m = [2 7 8 1 6 6 7 7 8 4 5 1 0 6]
m[0]: 2
m[1]: 7
m[9]: 4
m[4]: 6
m[11]: 1

M =
[[6898 9388 2966 3909]
 [6560 4901 7664 7513]
 [6421 4856 7274 7286]
 [5405 5723 5225 5205]
 [4138 4981 5023 4576]
 [5159 5500 5311 5328]
 [4639 5147 5073 4927]
 [6829 9245 2859 3948]
 [4555 5058 5046 4909]
 [7145 9566 2954 3937]
 [5532 5560 5755 5854]
 [5803 5386 5882 5946]
 [6501 7029 4958 5430]
 [7179 7810 4895 5603]]
Indices start at 0.
row 0 col 0 -> 6898
row 9 col 0 -> 7145
row 8 col 1 -> 5058
row 7 col 1 -> 9245
row 6 col 2 -> 5073
row 13 col 2 -> 4895
row 4 col 0 -> 4138
row 0 col 2 -> 2966
row 11 col 2 -> 5882
row 4 col 2 -> 5023
row 7 col 0 -> 6829
row 0 col 3 -> 3909
row 3 col 1 -> 5723
row 5 col 2 -> 5311
row 13 col 3 -> 5603
row 8 col 3 -> 4909
row 4 col 3 -> 4576
row 3 col 2 -> 5225
row 11 col 1 -> 5386
row 5 col 1 -> 5500
row 11 col 0 -> 5803
row 4 col 1 -> 4981
row 6 col 0 -> 4639
row 2 col 0 -> 6421
row 9 col 2 -> 2954
row 1 col 0 -> 6560
row 12 col 3 -> 5430
row 1 col 3 -> 7513
row 3 col 0 -> 5405

data =
array([  6,   8,  -9, -10,  -4,  38,  -5,   0, -28, -19, -12, -10,  -1,
        -4,  -3, -19])
data[0] => 6
data[-4] => -1
data[-14] => -9
data[13] => -4
data[-10] => -5
data[11] => -10
data[-12] => -4

A =
array([[294, 465, 372, 297, 558, 656, 545, 455, 652, 443, 316, 646, 672,
        342, 486],
       [511, 392, 358, 387, 635, 444, 587, 544, 478, 383, 497, 746, 769,
        484, 656],
       [434, 603, 462, 297, 635, 578, 265, 609, 391, 514, 650, 468, 692,
        317, 359],
       [294, 465, 372, 297, 563, 656, 545, 455, 665, 443, 316, 646, 672,
        342, 486],
       [358, 457, 407, 304, 574, 578, 587, 570, 528, 373, 414, 702, 769,
        384, 599],
       [639, 449, 379, 422, 696, 365, 405, 583, 341, 463, 678, 635, 730,
        493, 543],
       [498, 546, 365, 374, 668, 544, 209, 390, 515, 645, 567, 423, 546,
        359, 246],
       [294, 586, 462, 256, 569, 678, 377, 570, 528, 453, 483, 512, 701,
        267, 387],
       [371, 449, 302, 353, 608, 623, 447, 300, 715, 564, 303, 579, 556,
        367, 359],
       [294, 586, 462, 249, 569, 678, 377, 570, 528, 463, 469, 512, 701,
        267, 401],
       [486, 465, 288, 401, 668, 555, 307, 275, 640, 655, 428, 501, 508,
        392, 260],
       [294, 586, 462, 249, 574, 678, 377, 570, 515, 463, 483, 512, 701,
        267, 401]])
A[0,-15] -> 294
A[5,3] -> 422
A[-5,13] -> 267
A[-2,2] -> 288
A[-9,11] -> 646
A[8,7] -> 300
A[-4,-2] -> 367
A[-9] -> [294, 465, 372, 297, 563, 656, 545, 455, 665, 443, 316, 646, 672, 342, 486]
A[7,-15] -> 294
A[5,-7] -> 341
A[-4,3] -> 353
A[-5,9] -> 453
A[-9,-6] -> 443
A[-9,10] -> 316
A[1,-7] -> 478
A[9,-3] -> 701
A[:, 5] -> [656, 444, 578, 656, 578, 365, 544, 678, 623, 678, 555, 678]
A[3,7] -> 455
A[0] -> [294, 465, 372, 297, 558, 656, 545, 455, 652, 443, 316, 646, 672, 342, 486]
A[:, -1] -> [486, 656, 359, 486, 599, 543, 246, 387, 359, 401, 260, 401]
A[0,-14] -> 465
A[6,-8] -> 390
A[-1] -> [294, 586, 462, 249, 574, 678, 377, 570, 515, 463, 483, 512, 701, 267, 401]
A[2,11] -> 468
A[8,-7] -> 715
A[:, 10] -> [316, 497, 650, 316, 414, 678, 567, 483, 303, 469, 428, 483]
A[:, 13] -> [342, 484, 317, 342, 384, 493, 359, 267, 367, 267, 392, 267]
A[-5,12] -> 701
A[7,-13] -> 462
A[5,-14] -> 449
A[-8,13] -> 384
A[4] -> [358, 457, 407, 304, 574, 578, 587, 570, 528, 373, 414, 702, 769, 384, 599]
A[-1,-10] -> 678
A[-10,-13] -> 462
A[-2,-6] -> 655
A[9,13] -> 267

W = [7, 8, 4, 6, 4, 4, 4, 4, 4, 4, 4, 2, 7, 4, 4]
W[0]: 7
W[1]: 8
W[10]: 4
W[8]: 4
W[13]: 4
W[11]: 2

grid =
array([[-23, -22,  68,  32,   6, -43, -45,  56,  31],
       [ 14, -13,  81,  61,  33,  40, -22,  15,  24],
       [-18, -28,  77,  56,  17,  -9, -32,  44,  35],
       [-20, -17,  63,  15,   4, -55, -52,  59,  27],
       [ 27,  -2,  81,  56,  37,  48, -21,   4,  15]])
Rows and columns are counted from 0.
row 0 col 0 = -23
row 4 col 8 = 15
row 4 col 2 = 81
row 1 col 3 = 61
row 2 col 7 = 44
row 1 col 2 = 81
row 2 col 6 = -32
row 2 col 5 = -9
row 0 col 4 = 6
row 0 col 3 = 32
row 0 col 8 = 31
row 2 col 1 = -28
row 2 col 4 = 17
row 3 col 7 = 59
row 3 col 0 = -20
row 1 col 4 = 33
row 2 col 8 = 35
row 4 col 4 = 37
row 3 col 5 = -55
row 1 col 0 = 14
row 0 col 6 = -45
row 4 col 1 = -2
row 0 col 7 = 56
row 3 col 3 = 15
row 0 col 2 = 68

arr =
-14.927	-106.482	-168.601	-58.510
-0.260	-180.164	-118.962	14.495
-129.535	-141.174	-150.950	-48.840
-182.026	140.362	56.867	162.069
148.532	-54.976	44.614	-164.178
-119.154	-77.353	-124.176	-148.561
166.929	-131.799	-107.389	-160.014
179.322	-127.252	-18.659	-127.012
159.182	-53.668	-123.604	-167.495
arr[0, 0]: -14.927
arr[-9]: [-14.927, -106.482, -168.601, -58.510]
arr[-3, -3]: -131.799
arr[-1, -1]: -167.495
arr[:, -1]: [-58.510, 14.495, -48.840, 162.069, -164.178, -148.561, -160.014, -127.012, -167.495]
arr[-7]: [-129.535, -141.174, -150.950, -48.840]
arr[:, 2]: [-168.601, -118.962, -150.950, 56.867, 44.614, -124.176, -107.389, -18.659, -123.604]
arr[-2, -3]: -127.252
arr[6]: [166.929, -131.799, -107.389, -160.014]
arr[5, 0]: -119.154
arr[7, 3]: -127.012
arr[-6, -4]: -182.026
arr[-6, -1]: 162.069
arr[-1, -3]: -53.668
arr[5, 1]: -77.353
arr[4, 1]: -54.976
arr[-2, 2]: -18.659
arr[:, -3]: [-106.482, -180.164, -141.174, 140.362, -54.976, -77.353, -131.799, -127.252, -53.668]
arr[5]: [-119.154, -77.353, -124.176, -148.561]
arr[8, 2]: -123.604
